One hidden turn or mirror swaps the rows below in pairs. Which row is each named row swapped with?
j702: [  3 -13   0 -11   8 -16   0  -2  -9  10  12   7  12  -7  -6  16 -10]
j112: [  4  -5  -4 -21  12 -14  -2   1  -5   3  14  15   5  -8   5   9  -7]
j527: [-17   2   5   3 -12  -6   4 -13  11  -5  -1  -2   2  19  -6   6   7]
j281: [-18  -9   2  12  -4  -7   6 -15   6   4   7 -11  -1   3  -6  11  -2]
j89: [  4  -3   3 -23   2 -17   0   1  -7   2   6  19  16   7  -6  11  -1]
j540: [-18   0  -3   9  -3  -3   1 -15  14  -4   7  -8 -10   5   5   5   0]
j872: [ -9  -4  16 -15  10 -17  -2 -11  16   2   9  18   9   3   6 -11  -8]
j257: [-14   0  11   2   1  -6  20  -9  13   0   9   9  -3   6  -2  -9   2]
j369: [  8   3  -1  -9 -13 -12 -15   1   3  -5   5  -3  14  14  -1  13   4]
j573: [ 16   8   2  -8   4 -14 -11   4   6   3  11   4  10  10   0  11 -11]
j240: [-14  -9  -5   9   4  -9  -9 -10   4   5   7 -12  -5  -4   2  16  -6]
j962: [-14  -8   9 -12  -9  -8  17  -6   2  -4   6  12   8   4  -3  -6  14]
j267: [-10 -16  -2  -8  14 -13   2  -4  -7  10  12   6   0 -14   1  11  -6]
j513: [ -5   4  12  -4   3 -16 -17 -13  24  -1   6   3   7  13   8  -2 -12]
j342: [-12   1   7   3  -8  -7  -8 -11  19 -10  -5   0  -7  14   6  -4   2]
j617: [  6  -6   6 -24   6 -16  -6   2   1  -3   2  22   6   1   6  -3  -4]

j513 is swapped with j872
j573 is swapped with j257
j702 is swapped with j281
j112 is swapped with j540

One hidden turn or mirror swaps the rows below in pairs. Which row is each named row swapped with?
j676: [ -5  10  -2  19   9  11   7  12  -1  18  -4   5  11  -7   8   8   3   6
   1   5   3  -3  -3  18 -15  -6   4  16  -1 -16 -15  -8 -29   2 -12  12
  -1  -2 -29 -19   4  11   0   4  11  -8  17 -11  14  -6  11  18   0  -6
   7 -12 -11 -11  -8   5 -10  12  -4   5   1   0  -4  11  -3  -6  14   6
   6  11   4   2   1 -10  12]
j479: [ -9  -5   4   4   8 -13   1   2  -1  15   1   8  12   0  24 -18  14 -19
   8  11   5  17 -13 -20  -2  -7  -1  -1  -1   1   1  -2  -3  10  -3 -26
   2 -26  10   0   9  -2  18 -14   6 -14  28  13  -5  -9   2   1 -21   6
 -11 -15  -8  -1   7  -8   3  -3   7 -19 -15  15   2   5   1   1   8  -2
  -2  10  13 -10   4  -9   5]
j765: [-18  -5   3   8  17 -10  11  16  -3  25  -6   4  12  -8  21  -9  16 -18
   1  -2 -11   5 -10   6   1   0   1  13   1  -3  -8 -16 -20   7  -5 -13
   6   0  -6  -5   6   4  13  -2   7 -11  19   6  12  -7   3   4  -4  -2
   4 -14 -10   0  -2  -7   9  15   1  -9 -22   2 -23   4  12   8  22  -4
 -10   9   6  -6   4 -15   1]
j319: [-10   1  -2  17   6  20   6  12   2  -4  -1   8  18  -2 -12  -1 -11   4
   1  15   2  -5   1   3  -7  -5   3  -3  -9 -10 -12  -3 -18   6 -18   6
  -1  -8 -23 -10  -1   1  -9   8  -7   5  16  -6  -2 -16   3   9   6   8
  16 -15  -4   3   1   0   8  18  -6  16   9  -8  -2  13   0 -10   3  -3
  14   7   0   7  -5  -3   8]
j275: [ -3  -2   0  20   3  13   6   9   5  -3   1   6  16  -7  -7   1  -9   7
  -2  11   2  -6   2   6 -10  -6  -1   5  -2 -16 -15  -3 -20   6 -18  16
   4 -16 -25 -12   2   5  -7  10  -7  -2   8 -20  -2  -9   0  16   8  11
   9 -10  -2  -2   4   0   8  17  -2  16   6  -8   0  15  -1 -13   1  -1
  18  14   4   7  -8  -5   7]
j924: [-15  -5  -6  -4   8 -17  -5   4   0   3   2   1  11   3  26 -17   7 -16
   8  18  11  19 -11 -26 -11  -8   6  -1  -8  -7  -2  -1  -5   2   4 -20
  -3 -28   8  -1  14   0  14  -4   2 -20  22  13  -3  -4   4  -2 -17  16
 -10 -17  -8   5  15  -4   2  -4  11 -18 -14  10   1   7  -5  -2   4  -4
  -4  13  13  -5   8 -10  12]
j396: [-14  -3  -2   1  11 -13   0   3  -1  14   8   2  10  -1  24 -16  13 -19
   6  13   4  18 -14 -19  -4  -5   3   5  -5   1   0  -3  -7   9   2 -26
   2 -27  10  -1  13  -3  19 -11   3 -19  25  14  -3 -10   0   1 -16   6
 -11 -15  -5  -5   7  -5   4  -3  11 -21 -19  15   6   6   0   0   8  -4
  -2   8  17 -12   4 -15   3]
j187: [-18  -7   5   4  12 -17   2   3   0  14  -3   3  18  -6  18 -18   6 -21
   5  11  -7  13 -16  -6  -2   0  -7   2   0   3  -5  -7 -15   8   1 -21
  14 -10   5  -5  10   9  17  -5   2 -10  28   6  10 -10   7   1 -17  -1
  -6 -15 -11   6   4  -7  10  13   2 -15 -22   6 -15   1  12   7  20  -4
  -5   7  12  -6   1 -12   1]
j422: [-20  -6  13  12  18  -7   9  11   1  13   6   6  21  -5  17 -13   0 -17
  13  13 -14  19 -14  -7   4   1  -3   4  -6   3 -10  -7  -8  15 -13  -7
  18 -20   7  -2  13  -3  17  -5   2 -12  15   4  -4 -13  -5   5 -14   8
  -9 -14  -5  -2  10  -5  18   9   8  -2 -19   9   3   2   9   0  20  -7
   4  11  18  -6  -3 -10   2]
j960: [  0   1 -16   5  -5   3  -5   2   1 -10  -1   1   7   1   6  -2   0   6
  -4  14  27  -4   2 -12 -26 -16   9   0  -5 -26  -5   3 -15  -3  -2   3
 -16 -24 -17 -12   6   4  -6   8  -3 -10  17  -5  -2   1   9   5   2  18
   4 -13  -5   1   8   0  -6   3   4  -3   7  -6   2  20 -15 -15  -9   2
  10  18  -1   3   5  -6  18]
j468: [  8   8 -11  14  -4   4 -10  -3  -2  -1   0   0   5  -1   5   4   7   5
 -12  12  24  -6  -1 -16 -22 -16  11   0  -9 -20  -4   3  -8   1  -5   0
 -10 -37 -10 -12  -1  -4   0   5   4  -6   5  -4  -1  -2   7   1   5  13
   7  -9  -4  -8   0   4 -13   8   8  -8   9   8   5  17  -7 -15  -6   6
  13  15   9   1   5  -5  15]
j654: [-17  -4   4  18  19  -2  16  12   5  14   9  -4  25  -4  14  -7  -3 -14
  14  12 -13  18 -18  -6   4  -1   1  12 -15   6 -11 -10  -8  14 -18  -2
  19 -15   7  -5  17  -4   3   0   5 -10  16   7  -4 -14  -5  10  -8  14
  -6 -15  -3   1  12   2  15   5   5  10 -13   4  10   7   1  -5  19  -3
   2  14  12  -9   0  -5   2]
j410: [ -9  -4  -2  19   3   8  11  11  10  -4   0  -3  24  -9  -4  -1 -11  -1
   1  12  -4  -1 -10   4  -6  -9  -3   7  -6  -6 -11  -7 -15   7 -19  10
  12  -9 -16 -13   5   4 -15  10  -7  -1  15  -9   1 -11   2  14   6  14
  12 -13  -7   8   7   4  12  16  -5  19   4 -13   0  16  -4 -12   6  -4
  12  12   0   5  -6  -2   2]
j315: [ -9  -2  -1   3   2 -20 -11  -4  -3   4  -3   0  13  -1  19 -14  11 -18
  -3  17   8  10 -14 -27 -12 -12   1  -5  -3  -3   1   2   1   6   4 -26
   2 -37  10  -6  -1  -5  17  -4   2 -10  17  11  -1  -7   9  -7 -13  10
  -2 -14 -11   2   6   0  -1   7  12 -23  -8  15  -7   7   1  -2   5  -3
   2   5  17  -3   5 -10   6]
j329: [-22  -1   8   9  17 -10   6  11  -2  23  -6   5  18  -7  22  -8   5 -14
  11   9 -10  13 -15   9  -3  -1  -2  13   3   0  -9 -10 -21   5  -5 -12
  12  -2  -8 -11   5  11  16  -6  10 -14  26   5  16 -11  11   9 -16  -8
  -3 -17 -18  -2  -3   1   3  11  -2 -10 -17  10 -14  -1   7   7  24  -1
  -4   6  13  -3   0 -15   4]
j550: [  0  -6  -1   1   8 -19  -3 -10   1   6   3  -2   3   4  21 -12  16 -13
   1  20   8   7 -10 -22 -10 -11   2   1 -10  -6  -5   1  -3   8   4 -26
  -4 -31   7  -4   1  -4  17 -13   2  -8  24  14  -6  -8  -8  -7 -19   5
 -10 -13  -7  11   7  -3   5  -1   3 -21 -10   6  -5   6  -4  -1   1  -1
   5   9   7  -2   5 -14   2]
j333: [-20  -7   8   7   9 -13   8  12   1  22  -4   2  16  -6  15 -13   9 -20
   8   9 -10  11 -10   3  -1  -3  -7  12   6   3  -2 -11 -16  14   0 -19
  13  -9  -3  -6   9   9  14  -4  -2 -12  24   9  11  -9   9   7 -15   1
   0 -14 -15   2   5  -6   9  12  -1 -17 -21  11 -22   1  11  11  12  -6
  -6   6  13   3  -1 -14   0]
j580: [-22  -1   7  13  24   5  12  15  -3  15   7   6  20   3  12 -12  -1 -14
  15  16 -10  21 -10  -9   4   1   2   2 -15   6 -10  -7  -6  16 -15 -10
  11 -14   5   2  12  -5  13  -6   6  -5  19  15  -8 -19  -4   3 -12   7
  -2 -16  -2  -2   7  -4  13   5   5   0 -15  11   6   1   7  -2  17  -4
   0   6  15  -6   1  -6   3]
j191: [  9   3 -11  14  -8  11  -2   2   3  -1  -3   8   4  -3  -1   1   6   8
  -5   8  24 -11   3  -4 -19 -16   5   0   3 -22  -4   1 -17   1 -10   4
 -13 -22 -23 -13  -1   4  -8   1   0  -1  20 -11  -2  -3   7   9   4  10
   9 -10  -6  -5  -1  -4 -10   6  -2   1  13  -2   2  21  -9 -14  -9   6
  16  13  -2   3  -2  -4  14]
j981: [ 10   3 -12   5  -6   9  -7   2   8  -2   0   8   2  -6   3  -2   1   3
  -5   8  25 -10   4 -11 -25 -14   3   4  -3 -22  -2   8 -18  -2 -11   2
  -9 -29 -22 -11   1  -2  -7   3   0  -6   9 -10   1  -2   6   7   8  11
   7 -10  -2  -7   2   0 -11  10  -1   3  14   1   6  10  -4 -11  -9   4
  14  17   1   2   2  -9  12]
j252: [  2   8  -5  21   3  16  13  14  -1  20   5   1   7  -4   0   9   9   7
  -1   1   9  -6   5  14 -15 -10   9  20  -4 -19 -10 -11 -26  10 -13  15
  -1 -11 -26 -15  11   5  -3   5   7  -7  10  -8   7  -3   7  19   6   6
  11  -8  -5 -15   0   0  -9  11  -1   2   1   8  -6  14  -2  -9   3   7
   5  17   6   6   1  -9  12]
j157: [ -5   3  -5  18  11  11  12  17  -4  20  -3   4   7  -7   9   7  15   2
  -5  -7   3  -7   2  15 -11  -3   8  16  -3 -19 -12 -15 -27   5 -12   9
  -3   0 -24 -10   7   5  -2   5   9  -7  11  -7  11  -1   4  12  11   2
  13 -11  -4 -10  -5  -2  -1  16  -3   5  -7  -4 -16  13   3  -4  13   3
   2  16  -1  -3   3 -10   9]
j706: [  5   8  -9  20   4  17   6   7  -1  11   4   4   7  -6   1   7   3  10
  -5   4  15  -7   2   8 -19  -8   8   9  -9 -23 -13  -7 -26   4 -14  17
  -3 -10 -23 -17  10   6  -5   6   9  -5  14 -14   7  -3   5  16   7   5
   8 -10   1 -15  -3  -1  -8  10   1   6   3  -1   3  15  -3 -13   6   9
   9  18   2   0   4  -7  15]
j522: [  3   3 -14   8  -8  10  -4   2   3  -4   0   3   6  -4  -4   3   3   7
 -10  12  22 -12   3  -2 -23 -14   5   3   0 -21  -3   3 -20  -1  -4   0
 -14 -20 -24 -14   2   3  -7   5  -6  -6  18 -13   1  -2   5  10   8   9
  11 -11  -5  -4  -1   1  -4   8   1  -1   9  -7   3  22 -10 -15  -9   3
  15  10   0   3  -2 -10  10]
j318: [ -9  -6   1  -2   7 -14  -7   2   4  11   2   8   8  -5  25 -20   6 -21
   7  13   8  14 -13 -26  -9  -6  -4   3  -2  -1   4   5  -7   5  -5 -26
   6 -30   7  -2   9  -6  16 -10   6 -15  19  14  -2  -8   1  -2 -15   6
 -12 -14  -6  -1   9  -5   0   4   6 -15 -11  16   2  -4   8   5   6  -2
   0  13  16  -9   5 -14   5]
j557: [ 14   2 -11   9  -1   3  -2  -9   2  -1   3  -1  -2   4   6   2  13   6
  -8  16  22 -11   1 -11 -22 -17   9   4 -11 -24 -10   3 -11   3  -3  -3
 -16 -31 -15 -12   0  -1   0  -4   1  -4  16  -4  -6  -2  -6   1  -1   6
   3  -9  -2   3   3   1  -6   1  -1  -8   8  -3   2  16 -14 -14  -9   4
  15  14  -2   3   3 -10  10]

j319 is swapped with j580
j396 is swapped with j522
j329 is swapped with j676
j960 is swapped with j924
j191 is swapped with j479
j468 is swapped with j315

One hidden turn or mirror swaps the rows below in pairs. Which row is each named row swapped with?
j989: [  0   8   1 -10 -11   2 -17   0  19  18   9  -7   1 -11  -3   5  14  -8
   0  -6  27 -10  24   6 -15  -1]
j26: [-23  10   8 -25   8  -9  -6  -8  25  24  -1  -5   8  -4  -1  26  19   3
   6   3  10  -8   1  10  -1 -14]
j726: [ 11  -1   4   2  12  18 -14  -4  23  20   3   1   8 -16   6   9  27  15
 -13   0  14 -17   7  12   8   6]
j216: [ -2  15  -4 -12   6  -9  -2   1  20  21  13 -13  -4 -16  -6   1  20 -13
 -16  11  28  -7  22  15 -12   1]
j63: [ -5  -8  13  -9   7   2  -6  -8  26  25  -1   3  -2 -12   0  19  29  20
   2   6  11 -16   7  16  10   2]
j106: [-11  11  -3   0  14  13 -13  -6  13  34   8 -20  -2 -18 -28   9  19  21
 -22   3  19 -27  11  10  -1   1]
j197: [  5  -7  12  -9  10  11 -13   0  18  26   6   4  11 -18   8   8  22  22
 -11  -2  11 -19  -1  17   7  -7]
j862: [-18  14  11 -25   9  -8 -18   1  18  17   6  -8  17  -8  -6  25  17   7
   6   1   9 -12  -7  19 -11  -8]
j667: [ -8  23  -9 -13   2  -4  -7  -2  19  26   9 -13   1 -10  -6   3  10 -14
 -16  -1  27  -7  18   5 -12 -11]
j457: [-17  19  -9 -14   3  -7 -17   7  20  28  14 -16   4  -9  -4   2   5 -12
  -6  -1  26  -9  13  17 -16 -12]
j947: [  5  -4   5  -6  11  11 -13   3  24  27   8   7  10 -13   7  14  22  26
 -16  -6  12 -19   6  15   5  -8]
j384: [ -7   9   0  -2  12  14 -13  -6   7  34   8 -23  -1 -24 -27  -1  17  14
 -20   6  20 -25   6  11  -2   2]
j77: [  0  26  -6  -1  11   8 -20   0  12  29  12 -17   7 -14 -18  -1   7   6
 -26  -5  20 -24   2  13  -8  -7]
j398: [ -6  18   0   2  21  17 -19 -10  13  26   3 -19   9 -16 -20   9  21  16
 -19   6  13 -26  -3  11   3   6]
j675: [-20  20   8 -22  22 -15  -5  -6  20  27   6 -12   7  -1  -9  11  21   5
  -7  14   9 -20  -6  20   1 -15]
j850: [-27   5   3 -21   9 -13  -7   0  27  28   5  -8   1  -5   1  17  18   0
   9   9  16  -7   8  22  -3 -11]

j667 is swapped with j26
j989 is swapped with j675
j216 is swapped with j862

